Turns, then the turns between two rows, first turn first; the first pair answered
turn Q987:
[+1.49 +2.42 -0.38 -1.29 -0.72 -0.57 +2.55 +0.27 +0.10 -0.88 +0.71 +0.52 -2.69 -0.75 +0.74 +0.89 +0.43 +0.90] -> [+1.22 +2.54 -0.23 -1.71 -0.19 -0.70 +2.24 -0.04 -0.11 -0.96 +1.11 +0.39 -2.64 -0.22 +0.51 +0.62 +0.10 +1.16]
[+1.97 -1.30 -3.07 +0.89 -4.35 -3.29 -0.57 -0.51 +1.05 -1.72 -1.99 +1.15 +0.48 -0.23 +0.36 +0.10 +0.33 +1.13] -> [+1.30 -1.66 -1.24 -1.57 -2.37 -4.79 -1.01 -1.54 +0.62 -2.57 -0.65 +1.40 +0.71 +0.64 -1.24 +0.51 +0.01 +1.38]
[+1.37 +2.33 +2.70 -3.03 -1.55 -1.73 -0.41 -0.59 -0.27 -1.91 +0.79 +1.04 -0.77 +0.09 -4.48 +0.88 +1.17 +2.00] -> [+0.53 +4.25 +0.55 -1.06 -0.73 -1.20 -1.36 +0.45 -1.27 -0.17 +2.45 -1.50 -1.41 +2.39 -3.22 -1.74 -1.17 +2.32]
[-1.71 -0.95 -1.26 -2.61 +2.41 -1.87 -0.67 -1.30 +1.20 +2.25 -0.14 -2.46 +3.13 +0.69 +3.13 +1.28 -2.48 -2.70] -> [-1.30 -0.77 -2.80 -0.53 +0.70 -0.56 -0.42 -0.38 +1.26 +3.18 -0.82 -2.63 +2.67 -0.38 +4.14 +0.79 -2.16 -2.92]
turn Q548:
[-2.90 -2.79 -2.98 -1.15 +3.28 -1.23 -0.29 -2.09 +0.54 +0.92 -0.85 -1.20 +1.96 +1.39 +0.93 -0.99 -1.81 -0.56] -> [-1.72 -1.98 -4.69 +2.96 -0.33 +1.17 -0.26 +0.16 -0.17 +2.08 -2.10 -1.17 +1.64 +0.01 +2.12 -1.63 -0.95 -0.59]
[+0.48 +0.85 +0.42 -0.03 -2.02 -1.13 +0.85 +0.47 -0.43 -0.72 +2.15 +0.54 -2.22 -0.07 +0.45 -2.67 -0.29 +1.21] -> [+0.10 +0.28 +0.63 -1.29 -0.80 -1.94 +0.61 -0.07 -0.39 -1.05 +2.75 +0.45 -1.95 +0.46 +0.20 -2.59 -0.64 +1.38]
[-3.13 +0.43 -0.93 +0.19 +3.00 +3.80 +0.89 -0.71 +0.66 +3.56 +1.91 -1.07 -1.01 +2.02 +4.41 -1.02 -1.69 -1.11] -> [-1.09 +1.78 -1.44 +1.74 -0.68 +5.12 +1.85 +0.70 +0.55 +3.59 +0.88 +0.06 -2.16 +0.09 +4.74 -0.85 -0.36 -1.03]
turn Q979:
[+2.83 +5.37 -0.30 -1.06 -2.40 +0.68 +1.09 +1.10 +0.24 +0.37 +1.76 +0.05 -3.96 -0.34 +0.91 -1.03 -0.51 +0.96] -> [+2.44 +3.04 +0.15 +0.60 -3.43 -2.75 +0.38 +2.17 -0.62 -2.48 +0.52 +2.58 -1.51 -1.22 -1.72 -2.08 +1.00 +1.94]
[-1.90 +0.67 -4.39 -0.59 +1.23 +0.65 +1.75 +0.01 +1.33 +0.33 +0.55 -1.04 +0.64 -1.42 +1.87 -0.40 -0.62 +0.37] -> [-1.22 +2.80 -3.16 +1.16 +0.00 +1.55 +0.85 +1.63 +0.08 +0.59 +2.03 -1.47 -0.15 -0.43 +1.34 -0.95 -1.08 +0.94]
[+1.14 +1.10 -1.28 +0.83 -2.18 +2.33 +0.16 +0.64 -0.48 +1.17 -1.06 -1.41 -1.29 -1.45 +1.69 +0.26 +1.17 -0.78] -> [+1.12 +0.62 -0.69 +1.92 -3.20 +0.85 -0.57 +1.62 -1.48 -0.27 -1.29 -0.36 -0.48 -1.55 +0.25 -0.60 +1.77 -0.17]
[+0.26 -1.94 -0.36 -3.12 +1.54 -0.07 +1.11 -0.55 +0.66 +2.16 -1.23 -0.71 -2.63 +0.70 +1.15 +0.67 -0.63 -3.16] -> [+1.45 +0.87 +1.38 -0.18 -0.27 +1.31 -0.09 +1.74 -1.11 +2.52 +0.91 -1.54 -3.76 +2.08 +0.42 -0.17 -0.76 -2.19]
turn Q711:
[-0.63 -0.30 -0.47 +1.59 -1.24 -2.16 -0.56 +1.05 -0.24 -1.89 +0.22 +0.24 +1.30 +0.55 -1.12 -1.29 +0.02 +0.68] -> [-1.26 -1.01 +0.02 +2.75 -0.88 -0.54 -0.93 +1.03 -0.68 -0.67 +0.05 -0.35 +1.91 +0.75 -0.46 -0.79 -0.11 +0.36]
[+0.64 -0.35 -4.59 -1.77 -0.97 -2.90 +0.67 -2.17 +0.89 -2.00 +0.42 -0.49 -1.04 -0.78 +3.60 -3.25 +0.77 +0.11] -> [-0.30 +0.96 -3.87 +1.23 -0.02 -0.84 -0.86 -0.94 -0.93 -0.09 +2.77 -2.61 -0.79 +2.03 +3.91 -4.22 -0.94 +0.33]
[-0.25 +0.88 -0.20 -0.09 +1.82 +1.75 -0.47 -0.54 -0.16 +0.65 +2.79 -0.22 -0.32 +1.69 -0.37 +0.38 -0.20 -0.26] -> [-0.41 -1.01 -0.32 -0.55 +1.57 +2.25 +0.43 -1.43 +0.76 +0.77 +0.87 +0.78 +0.30 +0.12 +0.10 +1.65 +0.77 -1.17]
[-2.30 +2.08 +1.47 -1.05 -0.51 +1.23 +1.80 -2.66 +0.12 +1.35 +1.73 -0.22 -0.04 +0.20 +0.68 +0.69 -1.91 -0.63] -> [-2.19 +1.39 +1.36 -1.50 -0.82 +1.04 +2.57 -2.98 +0.61 +1.31 +0.89 +0.48 +0.16 -0.47 +0.80 +1.33 -1.32 -1.06]
Pairs:
Between the rows of a pair lie 2 to 3 turns.
[+1.88 +2.03 -0.34 -1.31 -0.64 +0.51 +0.72 +0.45 +0.50 -0.24 +0.64 +0.08 -2.67 +0.13 +0.25 -0.50 -0.48 +0.09] -> [+1.14 +1.66 -1.14 -1.86 +0.21 +0.54 +0.57 +0.20 +0.69 +0.39 +0.87 -0.74 -2.52 +0.66 +0.86 -0.67 -0.88 -0.07] => Q548 Q987 Q548
[+0.66 +2.10 -1.20 -1.35 -0.52 -2.92 +0.38 +0.97 +0.15 -1.77 -0.23 +0.76 -1.55 -0.27 -0.95 -1.61 -0.17 +1.96] -> [-0.17 +1.95 -1.77 -2.65 +1.26 -2.81 +0.31 -0.07 +0.67 -1.13 +0.20 -0.27 -1.65 +0.65 +0.11 -1.43 -1.00 +1.57] => Q987 Q548 Q979
[+0.53 +3.28 -2.10 -3.51 -0.32 -2.59 +0.84 -0.42 +0.95 -1.59 +1.02 -0.69 -2.52 +0.89 +0.22 -2.64 -1.34 +0.82] -> [-0.06 +2.61 -2.85 +2.04 -0.90 +2.59 -0.06 +1.35 -0.26 +2.20 +0.56 -2.44 -1.54 +1.31 +2.45 -2.64 -1.77 -0.37] => Q987 Q711
[+4.20 +4.25 +0.99 -5.69 -2.88 -0.41 +2.41 +0.66 +1.21 -2.15 +0.39 +1.33 -4.38 -3.41 +0.14 +1.57 +2.38 +0.81] -> [+4.29 +5.38 +1.90 +0.54 -4.09 +4.47 +0.76 +3.42 -0.94 +0.86 +1.52 -0.65 -4.02 -1.91 +1.13 +1.33 +1.69 +0.67] => Q711 Q987
[+3.31 +1.97 +4.85 +1.06 -2.02 +2.27 +0.72 +0.40 -0.64 -1.60 +0.07 +2.56 -1.21 -1.04 -1.56 +3.08 +1.77 -0.26] -> [+3.15 +3.72 +1.84 +4.40 -2.71 +3.85 +0.19 +2.06 -1.26 +0.33 +0.66 +0.40 -1.98 +0.07 +0.46 +0.51 +0.23 -0.37] => Q987 Q987 Q987
[+1.18 +2.29 +0.88 +0.52 +0.57 +1.05 -1.27 -0.07 -1.01 +0.74 +1.12 +0.57 +0.08 +1.62 -1.42 -0.83 -0.04 +0.79] -> [+1.28 -0.05 +0.18 +0.14 -0.19 -0.58 -0.81 -0.53 -0.10 -0.81 -0.95 +2.46 +1.38 -0.39 -2.27 -0.40 +1.38 +0.55] => Q987 Q979 Q548
[-3.06 -2.92 -2.76 +4.81 +0.35 +0.80 -0.38 +1.23 +0.78 +0.39 -4.26 -1.25 +2.20 -0.56 +3.18 -1.63 -1.76 -1.48] -> [+0.22 +4.03 -2.14 +2.96 -2.53 +2.44 +0.65 +2.11 +0.76 +0.65 -0.86 -2.37 -3.11 +0.11 +4.13 -2.05 -2.56 -0.19] => Q711 Q979 Q979
[-0.94 -2.50 -1.18 +0.18 +0.16 +2.64 +0.92 -2.37 +2.77 +3.09 -1.65 -0.81 -0.36 -1.68 +2.87 +0.28 +0.88 -2.46] -> [-1.33 -1.25 +0.15 -4.41 +2.32 -1.65 +0.67 -3.91 +2.94 +0.69 +0.59 -0.53 -0.80 +0.28 +0.86 -0.61 -0.24 -1.16] => Q987 Q987 Q711
[+1.77 -1.45 +2.09 -1.50 -0.65 +0.66 +0.69 -1.06 +1.31 -1.12 -0.51 +0.98 +0.57 -1.29 -0.38 +2.44 +2.57 -0.02] -> [+1.87 +2.80 +0.77 -1.81 -0.06 +0.67 -0.18 -0.35 +0.57 -0.53 +2.82 -1.46 -1.83 +1.21 +0.27 -0.01 +0.31 +1.10] => Q979 Q711 Q987
[-2.16 -5.04 -2.40 +1.95 +0.17 +1.56 +1.28 -3.10 +1.19 -1.03 -1.50 +2.14 +1.79 -2.30 +0.51 +2.60 -0.95 +0.01] -> [+0.41 +0.42 -1.15 -3.44 -0.71 -0.61 +2.46 -3.83 +1.81 -3.34 +1.42 +2.41 -2.56 -1.52 -0.51 +2.45 -1.71 +1.66] => Q979 Q987 Q711
[-0.81 -1.54 +0.85 -1.75 -0.02 +1.37 +1.20 -2.98 +1.23 +0.15 -0.87 +0.19 +0.29 -1.71 +0.79 +1.26 +0.33 -1.63] -> [-0.75 +1.99 +1.20 -0.33 +0.63 +0.85 -0.55 -1.46 -0.78 +0.50 +3.03 -1.68 -1.26 +1.65 -0.06 -1.44 -1.64 -0.14] => Q711 Q711
[+3.18 +2.95 +0.91 +1.11 -4.08 +1.73 +1.06 +1.56 -0.59 -0.71 +0.52 +0.99 -2.51 -1.26 -0.47 +0.01 +1.31 +0.98] -> [+1.35 -1.45 -1.36 -2.95 -1.64 -0.60 +2.52 -1.57 +2.13 -1.54 -2.41 +2.13 -0.86 -3.11 +0.39 +1.03 +1.59 -0.39] => Q979 Q979
[+0.46 -0.30 -2.40 +0.70 -2.00 -0.14 +1.28 +0.43 +1.17 -0.08 -2.53 +0.29 +0.00 -1.99 +0.47 -0.11 +0.35 -0.76] -> [-0.86 -1.15 -1.15 -2.91 +0.93 -2.01 +1.01 -1.24 +1.65 -0.63 -1.65 +0.00 +0.50 -0.45 -0.44 +0.38 -0.48 -0.72] => Q548 Q548
[-0.66 -4.45 -3.82 +0.89 -0.23 -0.60 -0.82 +0.02 -0.43 +0.08 -1.92 +1.82 +2.45 -1.21 +0.49 -1.34 -0.34 -2.07] -> [-0.81 -2.19 -2.66 -2.43 +2.14 +2.33 -0.14 -2.04 +0.36 +2.45 +0.08 -0.51 -0.12 +0.35 +2.50 +0.35 -2.42 -3.07] => Q987 Q979
[+0.12 -1.86 -0.66 -1.88 +1.40 -2.92 +1.87 -1.05 +0.95 -1.28 +0.45 +0.67 +0.20 -0.16 -0.20 -1.56 +1.67 -0.15] -> [-0.37 -0.58 -0.51 -0.51 +2.24 -2.49 +0.68 -0.16 +0.02 -0.59 +2.32 -0.86 +0.13 +2.07 -0.22 -2.63 +0.19 +0.34] => Q711 Q979
[-1.78 -0.37 -0.41 +0.79 +0.77 -0.38 -1.15 +0.43 +0.00 +0.87 +0.10 -0.81 -0.45 -0.24 +0.94 -0.38 -1.22 -1.23] -> [-1.67 -0.55 -0.04 +1.62 +0.39 -0.92 -1.44 +0.94 -0.37 +0.03 -0.03 -0.33 +0.05 -0.36 +0.21 -0.60 -1.02 -1.07] => Q979 Q979
[-0.33 +1.29 -1.07 +1.85 -1.34 +1.30 +0.35 +0.83 +0.13 +0.50 +0.22 -0.28 -0.69 -0.55 +1.28 -0.37 +0.39 +0.25] -> [-2.28 -0.54 +1.07 -0.08 +1.91 -0.46 -0.76 -0.59 -0.28 -0.24 +1.31 -0.23 +0.96 +1.04 -0.29 +0.08 -0.34 +0.34] => Q987 Q987 Q548
[-2.70 -3.67 -4.34 +2.26 -1.61 +1.07 +0.09 -1.07 +1.74 +2.64 -3.67 -1.59 +0.20 -0.03 +2.25 -1.34 +0.11 -1.41] -> [-1.21 -1.98 -4.75 -2.12 -2.18 -3.70 +0.97 -1.93 +2.67 -0.75 -2.97 +0.08 -1.80 -0.65 +0.47 -2.72 +0.38 +0.01] => Q711 Q548
[+3.31 +3.97 -0.36 -1.01 -3.59 +3.82 +2.74 +0.37 +1.29 +1.46 -0.30 +0.28 -3.44 -2.42 +2.15 +2.23 +0.85 -0.79] -> [-1.64 +0.61 +0.95 -5.30 +4.84 +0.64 +0.55 -3.14 +1.29 +1.63 +2.00 -2.17 -0.96 +2.10 +1.06 +1.69 -2.45 -1.17] => Q548 Q548
[+0.24 -0.50 -0.06 +3.12 -0.27 +0.16 -1.19 +1.52 -0.95 -0.16 -0.53 +2.11 +2.43 +0.50 -0.09 -1.65 -0.30 +0.74] -> [-0.27 -1.88 -1.61 +1.82 +0.47 +0.11 -0.42 +0.46 +0.26 +0.22 -1.94 +2.08 +2.69 -0.38 +1.13 -1.63 -0.23 +0.13] => Q979 Q987 Q548
[+1.23 +2.04 +2.88 -0.88 -1.53 -0.25 -0.05 +0.36 -0.24 -0.58 +1.94 +1.22 -2.11 +0.41 -1.29 +0.17 +0.14 +0.66] -> [-0.30 +0.87 +2.62 +1.51 -0.38 +0.01 -1.33 +1.23 -1.22 +0.18 +2.21 +0.40 -0.35 +1.69 -1.63 -0.98 -0.39 +0.79] => Q979 Q711 Q548
[+0.52 -1.91 +0.69 +2.43 -1.84 -1.57 +0.32 +2.52 -1.91 -2.20 -1.10 +1.88 +1.19 -2.20 -1.23 +0.62 +0.82 +2.43] -> [-2.21 -1.40 -2.30 -1.16 +3.54 -1.73 +0.03 +0.04 -0.77 +0.08 +1.09 -2.11 +0.13 +1.01 +1.52 -0.88 -3.13 +1.81] => Q987 Q979 Q987
[+0.81 +1.83 +4.52 +1.01 -2.58 +1.29 -0.20 +1.39 -1.08 -0.78 +1.94 +0.24 -0.75 -0.09 -2.04 +2.18 +1.31 +0.91] -> [-0.03 -0.13 +5.33 -0.80 -0.62 +1.08 -0.22 +0.15 -0.61 -0.62 +1.45 +0.39 +0.11 +0.18 -2.03 +3.64 +1.10 +0.23] => Q711 Q548
[+3.78 +4.11 +1.86 -0.10 -2.35 -0.89 +0.13 +1.53 +0.14 -0.20 +0.43 +0.86 -2.15 -0.10 +0.08 +0.46 -0.11 +0.09] -> [+3.51 +4.37 +2.24 -1.01 -1.52 -1.53 -0.22 +1.49 -0.23 -0.45 +1.28 +0.50 -2.30 +0.83 -0.19 +0.22 -0.54 +0.21] => Q987 Q987
[+0.09 +0.12 -2.56 -0.67 -2.10 -4.16 -1.54 -1.30 +1.51 -4.07 +0.35 -0.26 +0.62 +1.33 -3.57 -4.03 -0.05 +2.13] -> [-0.77 -0.86 -6.52 -0.20 -1.37 -0.81 -0.20 -2.46 +3.26 -0.85 -1.40 -2.14 +0.12 +0.23 +0.55 -3.63 -0.97 +0.38] => Q548 Q979 Q987
[+0.54 +0.90 +1.14 +0.75 -0.76 +1.37 +2.05 -0.67 +0.79 +1.19 -2.32 +0.28 -0.07 -2.19 +1.82 +0.31 +1.56 -0.90] -> [-1.35 +1.04 +3.21 +0.31 +2.51 +1.19 +0.32 -1.25 -0.30 +1.63 +0.49 -1.56 +0.55 +0.97 +0.88 -0.02 -0.10 -0.49] => Q987 Q548 Q979
[-0.54 -0.80 -1.96 +3.30 -1.96 +2.12 +0.54 +0.16 +0.52 +0.22 +0.96 -0.74 -1.43 -0.53 +2.78 +1.37 +0.98 -0.86] -> [-0.35 -0.47 +0.36 -2.45 -0.21 -0.55 +1.31 -2.28 +1.60 -1.89 +1.65 +0.26 -2.39 -0.33 +1.02 +2.92 +1.28 -0.82] => Q548 Q548
[+1.68 +1.13 +0.40 -6.48 +0.31 -0.47 +1.67 -2.20 +2.41 -0.78 +0.45 +0.21 -2.23 -0.91 +0.42 +1.84 +0.02 -0.50] -> [-1.00 +1.53 +0.40 -0.68 +3.00 +1.89 -1.78 -0.21 -0.81 +2.27 +3.38 -3.54 -0.42 +3.72 +0.91 -0.71 -2.98 -0.10] => Q979 Q548 Q548
[+0.80 +1.44 +1.25 +1.22 -0.70 +0.37 -0.24 +2.05 -0.78 -1.11 -0.17 +0.00 -0.15 +0.57 -1.06 -0.80 -0.29 +1.23] -> [-0.52 -0.23 +0.39 -0.97 +1.58 -1.63 -0.33 +0.57 -0.12 -1.91 -0.43 +0.03 +0.90 +1.03 -1.05 -1.14 -0.73 +1.00] => Q987 Q979 Q987
[-1.15 +0.08 +4.64 +2.72 +1.30 -0.98 -2.59 +2.47 -3.82 -0.69 +2.05 -0.79 +0.81 +2.86 -1.69 -0.92 -1.02 +0.93] -> [+1.21 -1.76 +2.72 -0.23 -2.76 -2.82 +0.90 +1.31 -0.76 -3.14 -2.60 +3.37 +0.18 -2.82 -1.48 +1.07 +2.90 +0.50] => Q548 Q711 Q711
[+0.54 +1.06 +0.54 +0.06 -0.46 +1.95 +0.14 +0.37 -1.26 +2.56 +0.44 +0.34 +0.18 -3.29 +2.87 -0.61 +0.32 +0.22] -> [+0.57 +0.14 +2.86 -0.98 -0.24 -0.37 -0.38 +0.27 -1.81 +0.58 +0.48 +2.09 +1.21 -3.44 +0.23 -0.15 +1.36 +0.89] => Q979 Q987
[-1.06 -1.58 +2.34 -6.30 +3.74 -1.89 +1.67 -3.88 +1.64 +0.64 +1.53 -0.81 -0.77 +0.05 -0.97 +4.12 -1.35 -0.88] -> [-0.03 -0.20 +4.34 -2.86 +2.18 +3.20 +1.56 -2.55 +0.43 +3.17 +2.08 -1.95 -1.54 +0.20 +0.12 +5.68 -1.15 -1.51] => Q979 Q711
[+1.34 -0.18 -2.48 -0.14 -2.15 -2.56 +1.59 +0.49 +0.03 -3.37 -1.38 +4.54 -0.52 -1.01 -1.56 -1.19 +1.39 +1.85] -> [-1.55 -1.17 -2.00 -0.53 +2.40 -3.74 -0.58 -0.24 -1.01 -2.79 +1.12 +2.27 +0.90 +2.47 -2.01 -2.56 -1.13 +2.12] => Q987 Q548
[+2.31 +2.81 +1.12 -0.39 -2.01 +4.92 -0.41 +3.32 +0.03 +1.96 +1.25 -1.85 -1.97 +1.87 +0.48 -1.08 -1.30 +0.70] -> [+2.10 +0.85 +2.81 -1.68 -1.30 +6.02 +0.36 +1.80 +0.66 +2.44 +0.43 -1.26 -1.43 +0.77 +0.67 +1.62 -0.65 -0.35] => Q548 Q711
[+0.02 +0.24 +1.02 +1.58 -2.50 -0.83 -3.34 -0.17 -0.29 -2.80 +0.31 +0.79 -1.19 +0.32 -4.14 +0.17 +2.16 +2.02] -> [-1.79 -0.95 +0.87 +1.16 +0.07 -1.31 -4.22 -0.71 -0.37 -2.55 +0.98 -0.32 -0.10 +1.61 -4.10 -0.19 +1.03 +1.80] => Q548 Q548
[-0.21 -0.02 +3.35 +0.47 +1.24 -0.65 -1.05 +0.94 -1.78 -1.28 +0.86 +0.44 +1.18 +2.13 -2.92 +0.28 -0.38 +0.68] -> [-1.41 -1.64 -0.79 +2.70 +0.81 -1.25 -0.98 +1.28 -1.17 -1.07 -1.08 +0.15 +2.28 +1.22 -1.59 -1.99 -0.48 +0.51] => Q987 Q979 Q987
[+0.92 +3.90 +1.53 +0.34 -0.23 -0.44 -1.31 +0.08 -2.06 +0.62 +5.07 -0.24 -1.53 +2.91 -0.91 -1.63 -1.90 +1.47] -> [-1.18 -5.09 +1.39 +1.70 +0.22 -0.39 -0.69 -1.53 -0.87 +0.19 -1.06 +2.97 +4.24 -1.16 -1.38 +1.61 +1.55 -0.82] => Q979 Q711 Q711
